Read these off the table that follows. Indices start at 0.
1) Read off the entry in row 2 and column 0.
2) Read off the entry in row 2 and column 2.
3) Read off the bottom-right entry.
4) Read off the entry in row 1 and column 0.
5) Read off the entry in the top-right corner.
6) Read off the entry just right of 22.
7) Read off the smallest entry.
8) Read off the entry in row 1 and column 1.
[[-25  27 -12  -2 -11  29]
 [-18 -38 -54  24  22  73]
 [ 38   7 -15   0   2 -40]
 [ -4  42 -30   4   5  -7]
 [-25  11  29   8   5 -29]]
1) 38
2) -15
3) -29
4) -18
5) 29
6) 73
7) -54
8) -38

X =
[[-18  -2   2   5 -19  -7  -8 -14 -17  23  -1   5 -27]
 [ 14  18  -6 -19 -12 -41  31  11  25   2   5  -9   3]
 [  9   9   6  -9  -1   4  -8   4 -15   0   3   7  22]
 [ 32 -15 -11  23  42  40   0  -2  -5 -33 -10 -13  -1]
 [-34  19  -3 -13 -53 -50  32   0  12  49   5   6 -44]
 [-19   7  -9   1 -27 -28  29  -2  14  27   0  -3 -45]
 [-51  -9  16  -1 -18  16 -23   5   5  14   5  22  12]
 [  0  -6 -11  25   3  25   9 -12 -22  12 -10  -2 -45]
 [ 52  30   3 -38 -16 -80  -3 -17 -27   8   9 -16  16]
 [-27  16   4  -8 -50 -39  -2 -20 -35  56   3  11 -45]
 [-32  -9  19 -19 -12 -26 -31   1  23  -2  11   7  34]
 [ 43  19   2 -23  -1 -39  -4  -9 -24  -2   4 -10  17]
 [  8   6  -5  -3  -1  -7  14   4   5   0   0  -3  -3]
 [  3  10   7 -18  -5 -16   1  12  13  -5   7   3  30]
 [  9 -12  -9  20  21  30   5  -2  -1 -13  -8  -7 -15]]
Indices start at 0.
The entry at row 1, column 0 is 14
The top entry of the column that holds the smallest entry is -7
The entry directly above the largest entry: 8
Give the entry in row 2 and column 0.
A: 9
The entry in the bottom-left corner -> 9
Give the maximum.
A: 56
Give the bottom-right entry.
A: -15
The entry just left of the smallest entry is -16
The entry just right of the smallest entry -> -3
Give the entry at row 0, column 1.
A: -2
The top-left entry -> -18
Give the bottom entry of the column that holds the largest entry.
A: -13
Give the entry directly above 13.
A: 5
The entry in row 1 and column 1 is 18
The entry at row 0, column 2 -> 2
The bottom entry of the column that holds the smallest entry: 30
The entry just right of 56 is 3
Give the top-right entry.
A: -27
Give the entry directly below the smallest entry.
A: -39
Give the entry at the centre.
A: 9

grid =
[[-19 -10  11  41 -26  -1  39  40  49  51]
 [ -7   1 -14  26  24 -21   1  -4 -38 -25]
 [  4  61 -13 -50 -11  12 -33  33 -33  42]
 [  8   7   0  15  24  24   1   7  -7 -30]
 [ 17  55 -41  70  14  28 -31 -88  17  36]
 [-41 -28  38 -64  35  29  51  52  -9  -5]
 [ 42 -51   7  23  42  66  -3  14 -48 -50]
 [-23 -52  65  32  27 -29 -36  -1 -81  53]
 [-48  81  24 -12 -33   3  48 -25 -19 -60]
 [ 56 -23  15 -29 -44 -29 -34 -21  16 -17]
 [ 67  -5 -41 -64  43   0  89  27  27  31]
 [ 31   4  -6  15  22 -18  25  19 -15 -15]]
Read off the 1st entry in reading order.
A: -19
The bottom entry of the column that holds the largest entry is 25
Read off the entry just left of 35.
A: -64
Read off the maximum.
A: 89
Read off the first entry on the diagonal from the top-right corner.
A: 51
Read off the entry directly below -88.
A: 52
Read off the 5th entry in reading order.
A: -26
The largest entry in the last column -> 53
Read off the smallest entry.
A: -88
Read off the bottom-left entry.
A: 31
The entry directly below -12 -> -29
Read off the last entry, reading row by row.
A: -15
The entry just right of 43 is 0
Read off the last entry of the largest entry's row.
A: 31
The 5th-last entry, reading row by row -> -18
The third entry from the end, reading row by row: 19
Read off the 3rd entry on the main diagonal.
A: -13
The entry just left of the smallest entry: -31
The largest entry in the first column: 67
Read off the entry just right of 56.
A: -23
Read off the first entry of the smallest entry's row.
A: 17
The entry just right of the largest entry -> 27
Read off the second entry on the diagonal from the top-right corner.
A: -38
The entry just right of the smallest entry is 17
The top entry of the column that holds the smallest entry: 40
The 2nd entry from the end, reading row by row: -15
The last entry of the smallest entry's row -> 36
The entry directly above -36 -> -3
Read off the 4th entry in reading order.
A: 41
Read off the entry directly above the largest entry.
A: -34

Questions about the array below. Indices start at 0.
1) What is the minimum?
2) What is the top entry of the column that holds the largest entry?
3) What is the entry in row 0 and column 0?
4) What is the entry directly below the largest entry?
5) What is the top entry of the column that holds the smallest entry?
6) What is the bottom-left entry?
7) What is the bottom-right entry?
8) What is the entry directly above 20?
[[ 38  19  -4  12   6  34  40 -34  22   3   8]
 [  8  72 -58 -32  13 -34   8  20 -28 -44 -63]
 [ 12   2 -11 -20  60  19 -17  29  14   4 -37]
 [ -4 -37 -22  15 -16   9   4  62  14  34  -3]
 [ 41  69   2 -34  57   4 -17 -28 -15 -17 -15]
 [  4 -11   9 -19  54  21 -29  14  12   5 -21]
 [-34   3  -5 -16 -43  -9 -42  -2 -16 -16   0]]
1) -63
2) 19
3) 38
4) 2
5) 8
6) -34
7) 0
8) -34

W =
 15.445   -2.298   11.003  -11.122   11.333   12.028    5.060   -6.280  -23.146
 -2.784   20.600  -16.064    4.162  -13.686   -5.756   12.640   -2.340   23.359
-12.822    9.661   16.893    2.412  -20.260  -11.100   -3.483   -1.428   10.308
 -9.400   13.546   17.955   -3.223   -3.950   -0.922   -8.297   -5.175   14.947
 -8.123  -11.926   24.487    2.778   -3.548  -19.916  -10.079   -6.438   17.020
The last entry, reading row by row: 17.020
The centre entry: -20.260
What is the entry just left of the centre entry?
Answer: 2.412
The largest entry in the last row is 24.487
The median entry is -2.340
What is the entry directly above the centre entry?
Answer: -13.686
The top-right entry -> -23.146
What is the entry in the top-left corner?
Answer: 15.445
The entry just left of -19.916: -3.548
The third entry on the main diagonal: 16.893
What is the entry just right of the largest entry?
Answer: 2.778
What is the second entry on the main diagonal?
Answer: 20.600
What is the smallest entry in the first column?
Answer: -12.822
What is the entry just right of -3.223?
Answer: -3.950
What is the 2nd entry from the end, reading row by row?
Answer: -6.438
What is the third entry in reading order?
Answer: 11.003
The entry just right of -1.428 -> 10.308
The bottom-left entry: -8.123
What is the entry just right of -11.122?
Answer: 11.333
What is the entry directly below 5.060?
Answer: 12.640
The entry directly above -8.123 is -9.400
The third entry on the diagonal from the top-right corner -> -3.483
The 2nd largest entry: 23.359
What is the entry just right of 11.333?
Answer: 12.028
What is the entry just right of -16.064?
Answer: 4.162
The entry directly below 15.445 -> -2.784
The entry just right of the centre entry is -11.100
The entry just right of -8.297 -> -5.175
What is the third entry from the end, reading row by row?
Answer: -10.079
The entry just left of -3.223: 17.955

Read these off the row that follows.
1) Read off the last entry.
2) Read off the entry just left of -1.5.
3) Read off the first entry from the left.
4) Read off the fourth entry.
[-0.6 -1.8  1.3 -1.5 -0.2  0.7]
1) 0.7
2) 1.3
3) -0.6
4) -1.5

A =
[[101.3, 109.8, -66.9, -14.2, -34.4],
 [-180.0, 242.9, 129.6, 35.2, -76.4],
 [154.9, 175.2, -121.2, -49.7, 62.3],
 [153.9, 132.6, 184.3, 1.5, 6.0],
 [132.4, 186.5, -82.8, -22.5, 81.0],
 [-159.7, -89.3, -87.1, -113.0, 212.1],
 [-180.9, 221.7, -187.8, -40.5, 153.9],
 [168.2, -58.9, 142.1, -137.3, -101.3],
 [-14.9, -45.8, 82.3, -42.7, -55.3],
 [-162.8, -38.5, 83.7, -87.4, 172.0],
 [-106.7, -173.1, -52.7, -15.7, 52.3],
 [-163.5, -6.2, 15.0, -30.5, 82.9],
 [-93.6, 69.3, 198.4, 215.0, -69.8],
 [-98.5, -71.0, 57.2, 7.7, -20.1],
 [16.3, -79.5, 91.4, -58.5, -80.5],
 [231.3, -88.2, 45.1, -141.7, -41.4]]
Rows and columns are numbered from 0.
The entry directly below the largest entry: 175.2
Find the top-left entry.
101.3
The entry just right of 15.0: -30.5
Find the entry at row 0, column 2.
-66.9
The minimum -> -187.8
The entry in the bottom-left corner -> 231.3
The entry at row 2, column 0 -> 154.9
Find the maximum.
242.9
The entry directly above -87.4: -42.7
Find the entry just right of -49.7.
62.3
Find the entry just left of the smallest entry.
221.7
Find the entry directly above 231.3.
16.3
Find the entry just left of -38.5.
-162.8
The entry directly above the smallest entry: -87.1
Find the entry at row 0, column 1.
109.8
Find the top-right entry.
-34.4
Find the bottom entry of the column that holds the smallest entry.
45.1
Find the entry directly below the smallest entry.
142.1
Find the entry directly below 69.3.
-71.0
Find the entry at row 1, column 0.
-180.0
Find the entry directly below 186.5.
-89.3
The entry at row 2, column 2: -121.2
The entry just right of the smallest entry: -40.5
The entry directly below 83.7 -> -52.7
The entry just right of -162.8 -> -38.5
The entry just right of -82.8: -22.5
Find the entry just left of -6.2.
-163.5
Find the entry directly below 81.0.
212.1
Find the bottom-right entry.
-41.4
